In the data rows, the value 128 means zero.
Some points, one per row:
[130 129 129 129 127 127 127 125 126 133 126 122 127 127 130 117 133 119
 133 126 120 133 124 125 135 122 148 115 141 135 134 127]
[130 137 138 130 142 129 138 127 132 132 135 126 122 133 120  97  88 113
 146 126 127 130 119 137 134 119 133 116 132 143 127 124]
[131 128 123 132 126 121 131 126 125 122 124 128 124 125 119 146  83 113
 135 118 137 140 122 125 152 128 160 124 122 119 146 114]
[124 125 127 129 131 131 125 129 127 125 131 129 131 124 133 117 108 115
 144 144 101 138 156 156 112 105 122  94 152 157 160 114]
[125 124 136 124 114 134 129 129 125 123 134 129 134 120 141 139 129 144
 111 108 177 116 105  90 147 161 125 158  85  84 106 105]
[128 124 128 128 124 134 124 128 119 134 124 131 122 130 126 143 118 119
 139 131 105 137 146 154 116 112 135  98 158 135 142 111]
[134 135 130 127 117 116 121 128 133 142 131 117 115 132 132 112 125 117
 132 122 134 130 128 129 149 132 157 131 128 119 140 117]
[128 125 127 130 131 128 126 127 132 131 132 129 127 129 132 116 184 163
  90  69 195 101  70  83 172 163 164 198  87  77  53 162]
[122 124 127 129 105 129 123 116 145 128 129 118 125 132 126   0 213 188
  80  67 223  92  70  68 167 178 168 211  79  70  22 163]
[130 123 128 120 126 131 121 126 127 125 131 126 130 131 129 143  92 112
 141 135 126 131 122 136 126 127 129 114 130 128 136 122]
[140 127 127 106 129 129 129 125 110 124 131 126 136 130 122 168 119 116
 138 136 121 147 114 129 141 116 122 117 137 121 151 128]
[118 145 134 172 139 132 110 137 120 133 108 127 132 120 131  51 152 167
  97  82 194 115  92 101 168 169 133 205  82  73  64 123]
[127 128 127 128 129 124 127 128 129 131 129 133 126 127 127 127 113 119
 132 130 120 127 123 130 128 123 136 117 128 122 138 114]
[126 127 135 123 122 129 132 141 128 128 130 130 126 123 130 128 114 116
 126 140 121 130 128 126 131 122 124 122 137 138 130 129]
[131 112 128 136 126 132 133 131 132 131 132 132 133 142 119 161 106 113
 130 137 131 120 128 126 129 137 127 123 124 121 131 106]
[131 128 128 122 129 134 134 135 128 120 132 126 124 126 120 137  84 113
 137 132 121 135 113 127 127 118 142 107 135 130 152 120]
[125 127 130 121 126 125 126 127 133 126 133 129 135 127 129 133 135 116
 132 135 124 129 128 134 126 130 128 128 126 135 139 119]
[138 133 118 125 125 126 129 123 133 129 124 129 124 134 118 141 121 119
 142 146  91 139 151 153 116 101 132  91 161 145 156 120]
[127 135 128 129 127 127 130 131 129 129 130 130 127 128 127 127 113 114
 128 124 127 134 115 126 146 120 156 126 131 123 133 126]
[116 126 133 123 127 132 138 126 122 128 125 131 123 129 129 134 125 113
 138 135 130 133 122 122 117 123 133 117 127 137 129 129]
[133 132 129 120 133 130 130 131 131 131 133 129 131 129 122 141 100 106
 138 135 118 125 125 132 133 129 133 107 134 129 141 116]
[140 131 126 126 129 131 137 123 131 125 118 118 122 129 120 154  77 106
 132 115 132 132 113 124 149 124 161 119 120 119 145 112]
[126 132 127 124 130 120 128 125 130 126 123 131 125 130 133 125 123 120
 133 126 122 133 117 130 136 118 151 127 132 125 129 128]
[139 127 130 128 126 143 133 120 133 120 130 129 128 128 118 130 124 112
 150 186  36 157 214 189  68  79  69  56 169 196 185 124]
[125 126 124 132 127 129 134 126 127 130 134 130 129 122 128 134 124 120
 130 137 129 131 119 128 133 124 135 127 128 133 133 124]
[115 120 101 132 118 131 137 112 139 109 116 121 135 133 120  58 108 114
 119 104 118 111 116 133 145  89 145 146 157 109 122 129]
[124 119 134 119 133 124 133 119 127 137 129 136 120 126 132 124 127 113
 139 143 101 131 149 156 108 113 126  98 153 141 153 115]
[138 131 122 120 129 112 131 117 121 123 124 129 141 134 125 108 117 103
 132 130 131 111 112 132 124 131 154 112 138 124 134 128]
[130 138 129 123 130 132 127 127 140 139 130 131 133 128 138 120 138 119
 136 138 112 125 118 129 137 112 126 126 134 129 136 122]
[129 128 128 127 127 130 126 128 133 130 132 131 132 127 130 139 120 115
 135 137 124 125 127 131 122 129 130 120 125 130 134 120]
[117 133 130 130 128 124 129 126 128 122 134 129 114 136 120 174 135 120
 144 130 119 131 133 138 134 116 134 112 142 131 139 130]
[128 127 130 129 127 123 128 127 127 127 124 129 129 128 126 133  94 111
 135 121 127 132 109 120 147 126 158 125 127 120 134 119]
[128 131 125 129 130 127 124 127 127 125 130 126 126 127 129 129 115 111
 141 144 100 136 147 148 117 111 142 107 148 140 149 120]
[125 117 126 129 134 112 142 117 132 133 136 118 129 122 125 141 115 114
 129 113 122 144 114 118 147 133 152 114 142 115 120 115]
Here are 12 more points, each followed by its number:
[124 126 130 129 130 129 128 126 126 125 120 126 126 129 128 118 123 115
 137 124 126 132 123 127 140 118 141 126 128 124 131 125] 0
[130 119 135 128 133 125 141 140 133 121 138 118 124 118 128  72 176 127
 123 134 122 132 120 130 120 126 140 130 138 127 124 147] 1
[131 129 125 126 130 128 129 129 131 129 131 131 130 127 123 141 104 112
 138 139 123 128 124 133 129 128 137 116 126 125 140 118] 2
[118 128 127 127 126 114 128 128 116 115 143 124 138 120 114 127 127 118
 126 133 133 115 139 127 137 118 134 107 130 137 136 129] 3
[128 131 127 134 129 128 128 128 124 125 127 130 127 134 128 143 190 152
 147 228  21 170 255 223   0  60  18  52 218 232 203 154] 4
[125 133 130 111 129 122 119 132 124 113 117 129 127 136 133 114 163 175
 106  84 205  97  87  89 168 176 159 188  64  74  59 150] 5
[123 123 128 128 123 127 125 124 121 128 130 130 122 125 128 148 151 130
 113  78 162 122  82  92 172 141 170 165 107  96  93 144] 6
[127 124 127 127 124 131 125 129 133 129 134 126 132 124 129 135 191 215
  66  75 255  63 113  51 140 239  69 237   0  55  17 112] 7
[134 142 120 139 130 134 131 136 122 129 114 119 124 136 117 180 255 255
  69 255   0 205 255 255   0  32   0  58 255 255 249 255] 8
[126 127 128 128 131 128 128 124 130 128 125 127 131 133 127 135 122 122
 123  99 156 120  92 104 158 145 163 150 102 103 104 127] 9
[127 127 125 128 128 127 125 127 127 133 127 124 120 129 125 112 108 118
 138 117 127 133 117 126 145 124 150 123 130 121 135 126] 10
[125 131 128 121 130 124 130 126 130 129 126 135 129 132 133 118 126 116
 151 144  98 138 152 153 116 112 124  89 148 145 154 122] 11
Which three of these numbered points are nearest to each point below, ignoring the 3 directions in which the first points spread most? Their numbers follow each, nearest first.
[150 123 143 139 112 111 145 131 124 135 133 131 130 124 136 130 163 113
 141 131 121 131 118 135 117 141 135 133 129 141 145 131] > 1 11 0
[125 123 131 125 128 128 126 127 128 127 131 125 124 125 129 112 225 164
  79   0 229 131  40  49 239 182 255 242  55  42  15 173] > 6 9 1
[114 116 137 118 117 124 136 117 119 144 136 132 109 132 115  97 255 255
   0   0 255  45 108  51 172 250  83 255  17  29   0 211] > 5 7 3
[124 125 131 138 130 127 126 127 125 128 129 122 124 125 131 116 176 142
 100  40 194 121  58  74 201 159 220 199  87  72  58 159] > 6 9 0
[128 129 129 133 128 128 129 129 125 126 126 129 129 130 128 148 184 143
 148 225  25 163 255 215  10  61  29  58 218 225 195 151] > 4 0 2
[121 123 129 128 127 132 128 128 125 129 131 127 127 130 129 115 225 188
  77  48 216  98  76  65 179 181 163 226  67  64  28 174] > 6 9 0
[125 123 130 128 127 126 125 128 131 128 130 127 127 130 130 125 234 197
  68  38 226  96  73  63 181 183 161 239  62  62  14 180] > 6 9 0
[132 136 117 144 121 123 121 131 125 126 133 118 127 119 126 209 196 240
  51  88 255  62 121  53 150 241  35 246   3  38   0  96] > 7 2 5
[147 134 125 119 117 117 121 109 104 144 111 139 129 146 141 100  79 105
 126 131 122 134 131 137 135 132 156 101 119 130 146  97] > 11 2 10
[131 124 127 129 129 128 128 129 130 122 135 126 130 131 125 140 114 127
 131 123 156 115 102 103 139 159 127 142  94 104 110 108] > 2 9 10
[129 133 129 128 119 129 134 127 130 116 133 130 132 127 129  76 127 102
 151 147  93 157 161 159 109  94 125  79 159 158 171 106] > 11 0 10
[121 119 132 129 125 130 119 124 133 133 134 125 123 127 135 166 255 255
  10  59 255  27 190  24  96 255   0 255   0  30   0 102] > 7 2 5
[129 108 130 128 116 112 119 134 122 133 121 123 124 127 141 101 245 186
  59   0 255 144  32  24 255 190 255 255  23  22   0 193] > 6 1 9
[136 137 129 137 131 121 130 122 112 136 126 128 123 126 134 189 255 235
 122 255   0 199 255 255   0  17   0  69 255 255 202 255] > 8 4 6
[127 126 133 124 130 127 122 127 124 128 127 128 128 126 125 118 126 117
 131 130 128 128 122 122 144 129 136 124 124 119 128 123] > 0 10 2
[122 126 128 139 116 126 130 131 122 136 128 125 134 122 136 123 138 142
  89  18 225 109  54  57 213 199 232 217  27  55  36 131] > 9 6 10
[117 114 115 111 131 135 119 139 137 131 145 125 147 122 118 177 225 239
  42  61 255  66 108  60 140 251  58 251   0  43   0 113] > 7 2 5
[132 133 117 134 135 123 128 128 118 119 116 134 134 120 131 181 255 236
 128 255   0 204 255 255   0  25   0  48 255 255 209 255] > 8 4 6
[131 128 122 132 132 124 131 128 120 131 124 129 122 129 123 123  85 114
 134  97 137 149  98 114 168 122 194 126 123 110 139 128] > 10 0 11
[128 119 142 133 124 137 118 119 128 144 155 151 112 113 140 148 255 255
   0  22 255   4 246  10  94 255   0 255   0  13   0 126] > 7 3 5
[128 130 126 128 126 126 130 127 123 128 127 127 126 130 130 146 177 138
 150 223  31 166 249 216  15  65  34  59 216 221 198 144] > 4 0 2
[136 129 123 134 129 126 127 127 119 126 127 126 128 127 120 109  71 112
 139 105 135 144 104 120 166 133 197 119 123 118 140 124] > 10 11 0
[129 134 140 125 142 136 127 131 126 137 133 121 131 128 125 175 177 145
 155 224  18 170 250 231   0  73  26  61 228 237 194 140] > 4 2 9
[128 122 127 150 124 133 127 137 145 135 125 139 136 126 138 211   0 179
 163 245   9 174 191 206  64  17   0   0 255 245 255 152] > 4 2 10
[108 137 115 123 129 141 137 131 131 147 139  89 121 146 119 137 219 227
  66  92 253  35 112  28 152 245  45 195   0  49  36 125] > 7 2 3
[125 124 129 129 130 127 125 124 132 128 130 124 127 129 128 124 229 192
  75  47 218  95  72  68 180 179 162 231  70  62  25 173] > 6 9 0
[129 133 124 126 121 145 122 140 127 125 138 119 123 125 133 255 141 164
  98  91 223  69  95  65 150 208 103 183  33  70  48  89] > 7 2 5
[135 138 134 122 124 140 133 129 126 139 127 121 123 133 122 110 103 110
 138 134 108 134 138 154 122 108 150 111 147 155 163 116] > 10 2 9
[120 132 127 133 130 128 124 128 128 122 124 126 136 126 128 152   0 169
 168 252   0 166 202 218  43  19   0   0 255 255 255 168] > 4 2 10
[122 127 131 125 128 127 130 125 132 130 130 123 126 128 128  96 130 124
 133 128 122 128 120 131 132 125 137 123 130 130 126 131] > 10 0 2
[125 144 127 119 122 115 128 116 126 128 128 120 127 118 132 136 180 160
 165 243  25 157 240 241   0  60  29  42 201 227 197 122] > 4 2 5
[125 125 134 126 122 129 127 135 129 126 136 128 134 120 118 141 107 120
 129 124 155 117  98 116 140 150 140 140  89 104 114 111] > 2 9 0
[155 122 137 116 131 114 138 128 130 143 129 145 116 125 143 132 112 108
 138 148 116 129 122  97 157 122 180 107 147 131 133 136] > 1 11 10
[125 112 125 121 136 138 114 136 136 127 124 120 115 144 143  86 105 116
 134 135 121 130 117 123 129 114 133 138 128 143 127 135] > 10 0 2
[151 129 112 129 105 139 165 141 125 154 129 152 143 105 129  92 157 133
 123 120 127 134 136 127 155 134 145 135 110 119 119 132] > 11 10 2
[127 115 125 124 141 136 154 135 118 136 114 103 130 118 140 132 131  90
 138 119 117 129 115 149 139 134 155 115 139 111 130 137] > 1 0 9
[132 124 126 130 128 126 127 130 123 127 128 124 130 129 126 140  92 112
 140 112 132 137 109 122 153 123 168 124 122 117 139 120] > 10 0 9
[144 136 130 129 166 140 146 124 124 120 139 122 119 147 125  39 123 112
 116 101 118 149 100 136 140 120 185 119 130 107 127 104] > 1 11 10
[127 119 126 126 126 136 140 141 126 141 122 127 131 132 119  91 108 100
 145 120 126 132 108 129 141 115 157 114 126 131 135 135] > 10 0 9
[127 123 121 127 130 125 125 127 126 129 132 126 118 127 130 108 196 179
  84  63 213  88  77  67 173 180 150 218  63  70  33 161] > 9 6 0
[134 137 122 135 141 125 147 145 140 125 123 127 126 134 139  55 124 115
 131 127 110 137 115 121 128 112 136 104 126 140 144 110] > 11 2 10
[133 117 130 143 150 140 129 135 124 140 121 137 130 128 148 111 140  98
 121 108 109 150 142 110 149 124  89 142  93 133 140 105] > 0 10 9
[118 114 121 123 123 137 129 128 119 115 114 154 133 113 108 196 104 137
 144 157 119 135 172 159  92 108 125 121 178 145 167 149] > 4 5 2
[133 127 127 130 130 130 128 127 125 128 125 128 129 130 126 140 160 133
 151 209  43 162 234 205  39  70  50  66 202 211 193 138] > 4 0 2
[135 135 136 129 130 132 132 119 128 141 127 134 152 136 129 100  75 129
 107  64 211 118  92  49 170 199 143 186  42  51  41  95] > 7 2 9
[125 135 119 120 126 117 120 129 133 128 133 126 135 124 135 171  62 128
 130 120 185  88  62  76 157 177 149 165  55  60 113  97] > 2 7 11
[130 131 126 127 131 130 128 125 128 126 132 128 129 127 125 137  95 113
 139 132 128 126 122 130 136 126 144 120 125 121 140 115] > 2 10 0
[122 133 128 120 129 128 122 125 133 132 125 115 127 132 139  94 190 121
 119 132 118 142 129 134 114 129 143 138 131 134 122 144] > 1 9 0
[127 131 128 122 126 128 128 126 136 127 132 125 130 123 130 120 119 114
 132 135 123 124 124 129 120 128 127 124 128 133 134 120] > 2 9 0
[136 135 127 127 132 123 129 126 128 127 126 134 123 132 132 159  51 122
 161 187  63 156 187 182  81  75  62  48 203 182 210 114] > 4 2 10
[125 115 133 127 124 128 117 125 128 128 126 127 123 129 133 154 255 221
  54  38 242  92  81  58 172 199 131 249  40  53   2 170] > 6 9 5
[131 126 129 135 119 132 129 124 119 126 124 123 132 131 132 132 139 102
 137 138 127 130 119 126 124 114 141 121 136 133 133 132] > 0 9 10
